One vector is turned by the same rotation once a step. Each row is the vector after some number of steps, and that number follows the row.
The counts run from 0 to 182.
[  9  -3  -2  -9  10   5   3   0  -1 -17   2   0  -3   8   2   7   9   6
 -11  -1 -21 -10  -1 -17  -9  -4  -6  10   2  -1  18   9  14   0  -3   9
  -4 -13  -3  -7  32  20] -> 62
[ 12   8   2   8  12 -15   6   1  -5 -20   3   5   6   3 -13  11  11  -8
   4   2   9 -26  13   9   6  -5   0   5 -11  -1  15  11   2  -3  18  -1
   2 -17 -20   7   4   6] -> 74
[ 11  13  -8  11  11   4  11   2 -12  -9 -13  -2  16   5  -1 -12  10  -2
   0  -2  -2   9 -20  -8 -10   2 -16   3   4  -1  18  12   6  14   5 -14
  -6 -11  -7  -2  19  12] -> 143
[  0  14  -1  17   7 -10   2   5  -3 -14  13 -12   9  -8 -11 -14   1 -13
 -10   2 -17 -16  15   3   2  -5   0  25   0   2   8   4  13  -5  10  -3
   9  -8 -20   6   4  11] -> 90
[  0   4  -4  14   4  -2  14   2 -11  -8   5   7   8  23  -1 -11  11  -1
  -9   8 -22  -1 -16   6  -8  -5   2   1   5   9  19   9   7  -2  -2  13
  -4 -17 -18 -14  27  16] -> 139
[ -8 -18  -3   8   3  -5  21   1  -4   5   1  15   2   8  -2   4   6   1
  -3  -2  -5  -2  11  -5  -5 -16   9   8  -9  -1  19   8   8  -5  -5   6
  -6 -29   1 -14  17  -8] -> 134
[  3   5  -5  19   5 -13   1  14 -22  -6  -6   0   8   9 -10  -2  14   0
   5 -19   7   4 -13 -14   1   2   8  -5 -14   4  14   5   7  -7   0   4
 -13 -26 -14  -7  16  -7] -> 50
[-10   0  -2  25  19   1  13  16  -7  -3   5  -2   9   7   0 -12   8   0
 -14  11  -9 -27  14   1  -3 -18   5   9 -13   6  10   8   3  -8   0 -13
   9 -13  -3  -6   3   7] -> 2
[ 10   2 -10  10  -4   6   1  12 -11  -6   5  16   3  -4   6   4  23   0
 -12  -4  -8   3   8  -3   4  18  14  22  -8 -17  -1   4   9   1  15  -6
   6 -14 -13   3  23  -5] -> 132
[  4   7 -21  16  22  -6  12  10  -1  -5  -6   7  -1   0  -7   3   0   0
   1  -8   2 -13   9  -6  -4   6   9   9  -2  -4  17   2  11   0   3  -6
  -8 -12 -30   5  22  12] -> 166
[ 13  -3   1   5  -4  -4  13   6  -3  -2   3  17   8  -3 -15 -17  11  -8
 -15   0  -3  -9  -8  -5  -8  -8 -14  15  -8 -16  19   8   1   9  15  -5
  11   5 -17  -1  11  18] -> 59
[  4  -6 -11  15  22   6  -2  14   2 -22   5  17  11   5   6 -13  10  -8
  -9   4  -5  -9  -2  -6  -2  11  -5   0 -10 -10  16   5  -5  -6   4   2
   5   2 -22  11  13  21] -> 170
[ -2 -17  -7   6  -2  -8   3   0  -3  -7  17  16  14  -6 -14  -1  21   4
  -2  -3   2  -1   5  -9 -16 -17   4   2 -19 -13  25  -2  -4   4  13  -5
  -4 -18   6 -10  -6 -11] -> 130
[  2  -6 -10  -1  16  -5  10 -11   6 -14   9   8  -6   3  -1  12   2  -3
   4 -11   8  -9  12 -14  -8  -7  -6  11  -4  -4  27  16  -5   0  -5  -1
 -12 -23 -13   9  20  -2] -> 150
[ 10   7   4  15  10   4   3  -2 -15 -13  17  24  12  -1   0 -11  29   0
  -4   6   4  -3  -3  -4  -3   6  -4   9 -15  -7   3  29   3  -5   3 -21
   5   3  -1   5  -2  -5] -> 98
[  1  12   2  15  10  -3   2   7  -3 -13  10 -13  -1  -5  -3   2  11  10
  -6 -13  -1 -14  16 -21 -20 -18   2   8  -6   6  11  18  -8  -8  -3 -14
  -5 -20  -9   9   7   1] -> 95
[  8   7  -6  15  16   9  24 -10  -7  10  -3  18  18  -1 -20  -1  17   6
   2   2   1   1 -17  -1  -2 -12   7   9  -9  -8   1   5   3   8   2 -19
  -1 -18  -5 -17   4  -5] -> 26
[ 10  -2 -15   9   9   3   2  18 -15  -9  -3  15   9   1   2  -8  16   2
 -20   1   5  -6  -9  -9   7  18   1  20 -24  -6   6   1  18  -1   4  -9
   2   2   1  -7  18   9] -> 82
[  1   2  -2  21  11  -4  -6   8  -7  -4  12  -7   5  11  -6   5  22  10
  -9  -4  -7 -13   3   1   5 -11   6  16  -5   5   3  -4 -14   4   3  -8
   7 -36  12 -11   3  -2] -> 157
[  4 -12 -15  14  -6  -1   5   8  -4 -10 -11   9  12   9  -5  -6   9   0
   1  -4  -2   6  -9   3 -11  -2   0  -2 -17  -8  22   0 -19   8  17  -5
 -15 -16 -16   8  20   5] -> 54
[ -8 -16 -12  10  -4 -10   5   3   4  -7  19  13  10  10  -4 -13   7   9
 -11   0  -7   5   0 -13 -19  -4   3  12 -10   4  28  -2   2  -1  -6   4
 -18 -21  -3 -21  12  -6] -> 84
[ -5   4  -8  28  25   4   5  16 -16   0   8   4   1   1 -10  -9  30   3
   2  12   5  -9  12   4   0  -2  -3  10  -8 -13  -5  16   4 -16   0  -6
   2  -5  -4  -1   4  -2] -> 48
[ 14  14  -1  18  -8  -7   0  -5  -8 -17  21   9   7   2 -11  -3   2  -1
 -11  -3  -6   9 -14 -11 -12   4  -1  12   6  -6  23  -1  -2   9  -5  -3
  -2 -31   1  -2  12  -7] -> 177
[ 13  18  -2  18   8   0  10  -2  -5 -17  16  21   3  -4 -20  -1  17  -9
  -2  14   0   5   0  -1  -2   6 -11   5   5 -23  15   9   6  -3   4   2
  14 -12 -10  -1  13   2] -> 43
[ -3   8  -3   0  -3 -10   4   1 -14 -16  15  -1   9   8   0  -8  16  -4
  -4   5  -7   9   3 -18   1   3 -17  16 -11  21   7  22  17 -11   7   0
   2  -9  -3 -17  12  -5] -> 67
[ -4   4   1   5   0 -11  16   1 -20  -1   7  -1   1  14  10  -9  21  -6
 -10  -6   8   2  13  -8  -2  -3 -22  13  -4  -1  17  18   2 -14   6   8
   3 -13  -3  -2  21  -5] -> 17
[ -3  -8  -5  26  14   2   3  15  -2 -14  -6   1  12   2 -13  -7   3   3
  -8   1  -4 -15  -5  -8  -3 -25   3  -5 -19   4  12  -2 -10  -3  -2 -10
   3 -19  -5  -3   0   6] -> 3
[  8  10  -6  17  -1   2  10  10 -13 -12 -10  -2   7  11 -14   6  20  -2
  -7  15   9   4  -1   0  12   5 -15   4 -16  -4  13   7   6   2  21  -4
   2 -10   4 -16  19   1] -> 159
[  7  -6  -1  15   5   3  -1  12  -4 -23   2   2   8  -7  -5  -7  11  -5
 -15  13   0  -4   3 -14   3  -3 -25  19 -19  -7  15  16  -3  -4  11 -13
   3  -4  11   6   7   4] -> 175
[ -3 -15 -10   2   4   4   4   6  14 -20   7   9  19  -5   9  -9  18  -3
 -16   9  -2  11   0 -14  -8  -6 -16  20 -26   4  17   8 -13  -1   9  -9
   8 -10   7   2   0   2] -> 37
[ -3  -3  -3  21  14   4  -6  17   1  -2  -3 -15   6   3 -12 -12  14  10
  -8   1 -13 -12   0  -8 -10 -22   2  21 -15   9  -3  10 -16   3   6 -15
  -4 -12  -9  -1   1  16] -> 141
[  2   0  -7   9   5  -3  17  -1 -16  12  -3   6   9   3  19  -8   9   0
 -23 -11  -4  -8   2   7  -1  -3   9  34  -8   7   9   9   3  12   2 -18
  -6 -16  -7   9  13   2] -> 56
[ -3 -11 -15  14  10   4  10   8   6  -2 -10  -1  14  -9  -5  -8  15  -3
  -6   7 -10  16   4 -15   7  -7  -9  37 -16   3   2   4   0   0   2 -11
   1 -18   0  -2  12   0] -> 87
[ 11   1   3  12  -4  -1  17   2  -5   6 -11   8   8  -3 -17  -3  21   4
   2   5  -5  -5   1  -4   4 -18   3  16 -14   7  -1  14   5  11  19 -20
  -4 -15   1 -18   3   1] -> 25
[  7 -13   5  12   8  -5  -1   0 -11   6  12  16   7   9   1  -7  31  -1
   4   0  -5  -8   0  11  10  -2  -3  30  -5  -2  -5  23   3   7   4 -10
 -10 -16   4  -1   2  -4] -> 102
[  8  -4 -15   7  36   7  -3   6   0  -2  -2  12  16  11   4  -8  22   3
   9  -4  -7  -2  -4  -1  -3   5   0   7   4 -11   9  -2   3  13   6  -5
  -2 -10 -12  -8  13  22] -> 31
[  3  -7  -3   4  18  -9   1   3   1  10   7  15  14   6  -4 -10  23  11
   5 -11  -8  -7  -9  -8 -12 -13  11  12  -1   4   7  -3  -1  13   1   0
  -8 -19 -17 -17  -1  16] -> 30
[  9   0  -4   2   0  -3   7  10   2  -7 -10   3  12  -4 -13   0  24   5
   4   9  -9   1   2  -1  -3  -2   6  14 -14   8   5  13  19  13  28  -5
 -11  -9 -14 -13   5  13] -> 163
[  1  -7 -16  10  27   4   6  15  -7  -6 -14   3  10   3   5 -10  17   4
  -3   2   0  -5   7  -7   3   7 -15  18 -13  -1   6   9   1  -6   8 -10
   1   6 -13   1  13  19] -> 32
[ -3   0 -14  26  20   0   4  16 -13  -6  -3  -2   3   0 -17  -3  20  10
   3  -9  11   5   1 -14  -5  -8   4   2 -20   1   6   3  -8 -15  -8  -9
 -11 -18 -11   4   7 -12] -> 49
[  2   0  -3   3   1  -1  10   3  -5 -10   0   4  14   1   3 -10  18  -5
  -4   5  -8  -9   7 -12  -7 -11  -9   3 -18   3  13  12  25   7  20  -9
  13  -2  -1 -26  11   9] -> 113
[ -7  -8 -14   6  -3   1  12   8  -6  -7   2  11  11   3   0  -6  10  10
 -27   5   3   4   3 -15  -4   6  -1  20 -26  11  15  10   6 -10  -5  -3
 -13  -3   1 -10  16  -1] -> 83
[  1   6  -1  19   8  -3   2  14 -13  -8  11  -3   6  16  -5 -18   9   1
  -7  12 -21 -22   4  11 -13  -9   0  16   0   8   7  14   4  -2   6  -7
  -3  -4 -14  -8  12  14] -> 140
